Where one turn sends some rows of the set: a few examples, then the rows asked:
femil: [ 0.62 -0.67  0.48  0.56  0.06 -0.95 -1.92 -0.91 -3.68 -0.47 -0.62  0.46
 -0.53 -1.19  0.00 -1.67 -0.91  1.99 -0.69 -0.04  0.44  0.95 -1.01 -1.04
 -0.16 -2.25 -0.85 -1.23 -1.06 -0.75 -0.80 -0.31 -0.12 -0.19  1.39 -0.67
 -1.09 -1.05  1.00 -0.94  0.61  0.90 -0.37 -1.00  0.03]
mimap: [ 0.81  0.32  1.45 -0.56 -0.48 -0.02  0.39 -0.99 -2.89  0.39 -1.19 -0.18
  0.24 -0.87 -0.64 -0.50  0.83  1.03 -1.05  0.23 -0.35 -0.34 -0.89 -0.36
 -0.59 -1.18 -0.02 -0.96  0.63 -0.48 -0.43 -0.75 -0.03 -0.14  0.56 -1.01
 -0.74  0.52  1.24 -1.61  0.68  0.70 -0.65 -1.23  1.43]
kemu: [-0.25 -0.37  0.45  1.14 -0.05  1.10 -0.64 -0.75 -0.32 -0.56 -0.15 -0.40
  0.91  0.92  1.41 -0.84 -2.62  1.46 -1.21  1.55  0.40  0.19  0.92 -1.26
 -0.86 -0.80  1.09 -0.59 -0.35 -1.17 -0.64 -0.42  0.62  0.34  0.06 -1.83
  0.44 -0.33 -0.16 -0.87  2.20 -0.95  0.86  0.76  1.79]
simi: [-0.50  0.04  0.62  1.56  0.44  1.49 -0.38 -0.89 -0.48 -1.32  0.45 -0.27
  0.75  0.95  1.85 -1.19 -2.38  1.61 -1.27  1.00  0.08  0.38  0.14 -1.26
 -1.03 -1.07  1.32 -0.03 -1.60 -1.63 -1.58 -0.91  0.10  0.00 -0.33 -1.46
 -0.53  0.03 -0.51 -0.44  1.99 -0.50  0.12  0.27  1.46]
bidi: [-0.90  0.02  0.63  1.32  0.24  1.20  0.25 -0.35  0.09 -0.66  0.36 -0.14
  1.17  0.91  1.47 -0.81 -1.88  1.20 -1.17  1.69  0.80 -0.11  1.11 -1.28
 -1.26 -0.95  1.28 -0.63 -1.15 -1.43 -0.78 -0.33  0.28 -0.16 -0.37 -1.32
 -0.52  0.05 -0.22 -0.39  2.12 -0.37  0.66  0.02  1.83]
Pegeb: [ 0.47 -0.40  0.45  0.40  0.26 -0.82 -1.78 -1.01 -3.52 -0.56 -0.26  0.30
 -0.10 -1.16  0.19 -1.39 -1.13  1.99 -0.47 -0.12 -0.03  0.95 -0.90 -0.79
 -0.02 -2.36 -0.77 -1.54 -1.03 -0.88 -0.67 -0.69 -0.55 -0.47  1.42 -0.56
 -0.67 -1.27  0.97 -1.09  0.51  1.09 -0.54 -0.45 -0.15]
Rup: [-0.12 -0.13  0.63  1.02 -0.19  1.19 -0.42 -0.93 -0.52 -0.97 -0.12 -0.37
  0.92  1.04  1.71 -1.02 -2.39  1.64 -1.43  1.21 -0.35  0.20 -0.16 -1.28
 -0.92 -0.98  1.27  0.24 -0.87 -1.48 -1.23 -0.92  0.55  0.39 -0.11 -1.75
 -0.18  0.26 -0.31 -1.34  1.74 -0.87  0.56  0.66  1.82]
Gaf: [-0.73  0.05  0.77  1.34  0.23  1.43 -0.30 -0.91 -0.32 -1.13  0.48 -0.14
  0.93  1.08  1.89 -1.52 -2.34  1.66 -1.27  0.85  0.01  0.52  0.39 -1.19
 -1.09 -1.09  1.39 -0.01 -1.60 -1.64 -1.40 -0.62  0.07 -0.11 -0.33 -1.28
 -0.60 -0.24 -0.27 -0.70  1.64 -0.27  0.26  0.33  1.54]
pepug: [-0.35 -0.31  0.55  1.29  0.03  0.87 -0.66 -0.63 -0.14 -0.63 -0.35 -0.09
  0.77  0.66  1.54 -0.66 -2.59  1.51 -1.48  1.65  0.53 -0.03  0.92 -1.23
 -0.89 -0.75  0.93 -0.53 -0.54 -1.21 -0.67 -0.61  0.52  0.10  0.04 -1.77
  0.37 -0.20 -0.10 -0.89  2.25 -0.98  0.80  0.51  1.76]
Mel: [-0.10 -0.52  0.59  1.20  0.17  1.12 -0.47 -0.62 -0.24 -0.57 -0.10 -0.42
  0.79  0.72  1.55 -0.72 -2.47  1.62 -1.13  1.68  0.55  0.03  0.79 -1.26
 -1.01 -0.74  1.08 -0.59 -0.40 -1.28 -0.64 -0.65  0.42  0.14  0.07 -1.85
  0.33 -0.04 -0.29 -0.68  2.47 -0.98  0.61  0.49  1.65]
dezo: [-0.77  0.02  0.59  1.40  0.34  1.54  0.22 -0.47 -0.08 -0.80  0.53 -0.48
  0.94  0.82  1.48 -0.92 -1.90  1.38 -0.92  1.18  0.73 -0.06  1.09 -1.38
 -1.32 -0.83  1.40 -0.73 -0.93 -1.41 -1.02 -0.46  0.14 -0.14 -0.44 -1.51
 -0.49  0.07 -0.34 -0.25  2.28 -0.57  0.49  0.08  1.58]
vot: [-0.13  0.34 -0.31  0.02 -0.27 -0.48  0.70 -0.91 -2.76  0.12 -0.56  0.06
  0.80 -0.13 -1.25 -0.87  0.75  0.02 -0.36  1.13  0.32  0.43 -1.02 -0.80
 -0.79 -2.31  0.59 -0.74 -0.28 -0.74 -0.56 -0.48  0.06  0.08  0.19 -0.90
 -2.34  0.43  0.83 -0.72  0.49  0.97 -1.18 -1.44  0.54]
dafum: [ 0.52 -0.35 -0.48  1.37  0.31 -0.22 -1.71 -1.12 -3.32 -0.50 -1.07  1.15
 -0.75 -1.01 -0.48 -1.34 -0.25  1.26 -0.96  0.17  1.33  0.67  0.27 -0.36
  0.05 -2.02 -0.72 -1.04  0.06 -0.19 -0.14  0.17  0.13 -0.57  0.72 -0.84
 -0.93 -0.84  1.69 -0.32  1.63  0.56 -0.51 -1.31  0.43]
ton: [-0.76 -0.11  0.78  1.60  0.24  1.15 -0.40 -0.72 -0.24 -1.28  0.52  0.11
  0.88  0.87  1.99 -1.40 -2.42  1.61 -1.42  1.14  0.19  0.39  0.29 -1.41
 -1.01 -1.22  1.12 -0.04 -1.84 -1.67 -1.54 -0.78  0.21 -0.22 -0.33 -1.16
 -0.61 -0.16 -0.40 -0.68  1.75 -0.35  0.38  0.31  1.46]
riso: [ 0.14 -0.45 -0.15  0.60  0.11 -1.35 -1.98 -0.92 -3.66 -0.40 -0.61  0.32
 -0.32 -0.78  0.16 -1.51 -1.00  1.99 -0.53 -0.03  0.35  1.09 -0.96 -1.11
 -0.06 -2.23 -0.52 -1.13 -1.07 -0.42 -0.52 -0.53 -0.09 -0.44  1.32 -0.82
 -0.63 -1.21  0.87 -0.98  0.54  0.86 -0.47 -0.61 -0.43]
kuv: [-0.89 -0.03  0.63  1.20  0.15  1.53  0.12 -0.55 -0.15 -0.67  0.45 -0.43
  1.29  1.05  1.51 -1.01 -1.98  1.32 -0.96  1.16  0.67  0.12  1.31 -1.25
 -1.21 -0.96  1.34 -0.66 -0.88 -1.47 -0.83 -0.21  0.30  0.03 -0.24 -1.42
 -0.42 -0.13 -0.21 -0.43  1.91 -0.39  0.72  0.29  1.73]
led: [ 0.28 -0.37 -0.06  0.38  0.19 -1.08 -1.82 -0.91 -3.57 -0.80 -0.53  0.08
 -0.14 -1.24  0.05 -1.51 -0.66  2.21 -0.95  0.00  0.06  0.84 -0.82 -1.16
 -0.25 -2.57 -0.51 -1.26 -0.96 -0.45 -0.80 -0.57  0.02 -0.94  1.08 -0.59
 -1.03 -1.25  0.59 -1.20  0.65  1.00 -0.90 -0.54 -0.29]
taso: [ 0.68  0.20  0.85 -0.69 -0.48 -0.34  0.13 -0.78 -3.07  0.44 -1.44 -0.38
  0.21 -0.92 -0.96 -0.47  0.96  1.28 -1.42  0.59 -0.30 -0.33 -0.96 -1.02
 -0.87 -1.53  0.16 -0.89  0.44 -0.30 -0.62 -0.78  0.51 -0.29  0.43 -1.17
 -0.97  0.27  0.73 -1.59  0.54  0.71 -1.03 -1.34  1.12]
zelur: [ 0.43  0.02  1.35 -0.63 -0.69 -0.41  0.52 -0.83 -2.80  0.79 -1.33 -0.41
  0.12 -0.49 -0.81 -0.49  0.89  0.83 -1.04  0.53  0.03 -0.25 -1.02 -0.69
 -0.57 -1.18  0.38 -0.87  0.47 -0.35 -0.47 -0.53  0.29 -0.04  0.56 -1.18
 -0.73  0.21  0.93 -1.48  0.50  0.92 -0.89 -1.55  1.09]
vizav: [-0.13  0.20 -0.14 -0.04 -0.19 -0.37  0.41 -0.82 -2.85 -0.13 -0.43 -0.03
  0.79 -0.70 -1.41 -0.71  0.83  0.32 -0.60  1.11  0.34  0.15 -0.52 -1.02
 -0.86 -2.79  0.42 -1.14 -0.03 -0.78 -0.62 -0.41  0.30 -0.49  0.03 -0.72
 -2.28  0.20  0.48 -0.73  0.47  1.01 -1.35 -1.47  0.58]
Zovev: [-0.18 -0.19  0.77  0.98 -0.20  0.91 -0.48 -0.67 -0.26 -0.83 -0.28 -0.29
  0.89  0.78  1.77 -0.82 -2.50  1.49 -1.52  1.53 -0.30  0.03 -0.27 -1.40
 -0.99 -0.89  1.09  0.14 -1.16 -1.48 -1.32 -1.05  0.62  0.45 -0.17 -1.69
 -0.15  0.27 -0.39 -1.28  1.72 -0.91  0.60  0.49  1.88]
fev: [ 0.25  0.04  0.17  0.15 -0.24 -0.33  0.28 -0.86 -2.93 -0.12 -0.42  0.38
  0.43 -0.56 -1.32 -0.85  0.66  0.12 -0.21  1.22  0.52  0.26 -0.94 -0.83
 -0.76 -2.41  0.11 -1.08 -0.36 -0.99 -0.69 -0.26  0.04  0.43  0.48 -0.81
 -2.58  0.45  0.86 -0.50  0.54  0.85 -0.88 -1.75  0.71]
kenan: [ 0.35 -0.02 -0.66  1.46  0.38 -0.18 -1.69 -1.47 -3.32 -0.54 -0.94  1.14
 -0.39 -0.96 -0.48 -1.17 -0.41  1.07 -1.01  0.11  0.89  0.61  0.42  0.00
  0.23 -2.21 -0.48 -0.89  0.46 -0.12  0.05  0.00 -0.13 -0.97  0.56 -0.75
 -0.54 -0.87  1.68 -0.41  1.77  0.55 -0.56 -0.91  0.48]
nulo: [ 0.93 -0.12  1.35 -0.40 -0.48 -0.15  0.14 -0.84 -3.08  0.43 -1.37 -0.03
 -0.20 -0.83 -0.95 -0.70  0.85  0.94 -1.04  0.55  0.06 -0.25 -1.09 -0.61
 -0.65 -1.16 -0.10 -0.96  0.40 -0.48 -0.56 -0.39  0.30  0.35  0.66 -1.12
 -1.15  0.37  1.32 -1.33  0.65  0.68 -0.71 -1.63  1.34]
kigi: [ 0.31 -0.23 -0.55  1.01  0.22 -0.52 -1.83 -1.23 -3.39 -0.57 -1.19  0.73
 -0.49 -1.11 -0.52 -1.09 -0.17  1.54 -1.20  0.17  0.96  0.48  0.56 -0.43
  0.04 -2.36 -0.36 -1.05  0.45  0.09 -0.14 -0.03  0.38 -1.39  0.52 -0.71
 -0.54 -1.04  1.21 -0.71  1.68  0.45 -0.77 -1.01  0.38]
voz: [-0.09 -0.26  0.69  1.07 -0.06  1.13 -0.48 -0.84 -0.50 -0.96 -0.12 -0.67
  0.85  0.85  1.75 -0.78 -2.51  1.53 -1.29  1.42 -0.18  0.03 -0.13 -1.46
 -0.94 -1.10  1.19  0.06 -0.86 -1.50 -1.26 -1.07  0.48  0.49 -0.13 -1.88
 -0.13  0.32 -0.46 -1.04  1.99 -1.06  0.53  0.43  1.61]
mab: [ 0.08 -0.29 -0.48  1.30  0.12 -0.41 -1.57 -1.39 -3.19 -0.26 -1.18  0.86
 -0.64 -0.64 -0.05 -1.52 -0.39  1.38 -1.12 -0.14  1.33  0.85  0.29 -0.30
  0.19 -1.95 -0.39 -0.82  0.16  0.14  0.09  0.07  0.11 -1.21  0.51 -0.72
 -0.56 -1.05  1.76 -0.50  1.71  0.68 -0.64 -1.16  0.05]
vos: [-0.04  0.32 -0.12  0.09 -0.22 -0.32  0.47 -0.94 -2.83 -0.18 -0.12  0.05
  1.06 -0.57 -1.29 -0.58  0.50 -0.09 -0.09  1.01  0.27  0.28 -0.87 -0.66
 -0.72 -2.74  0.24 -1.08 -0.04 -1.10 -0.54 -0.72 -0.23  0.17  0.35 -0.83
 -2.40  0.56  0.83 -0.64  0.44  0.92 -0.84 -1.31  0.59]

Rup turns into Gaf
Mel turns into voz
zelur turns into riso
Now these:
kigi turns into taso
mimap turns into Pegeb
femil turns into fev
pepug turns into Zovev

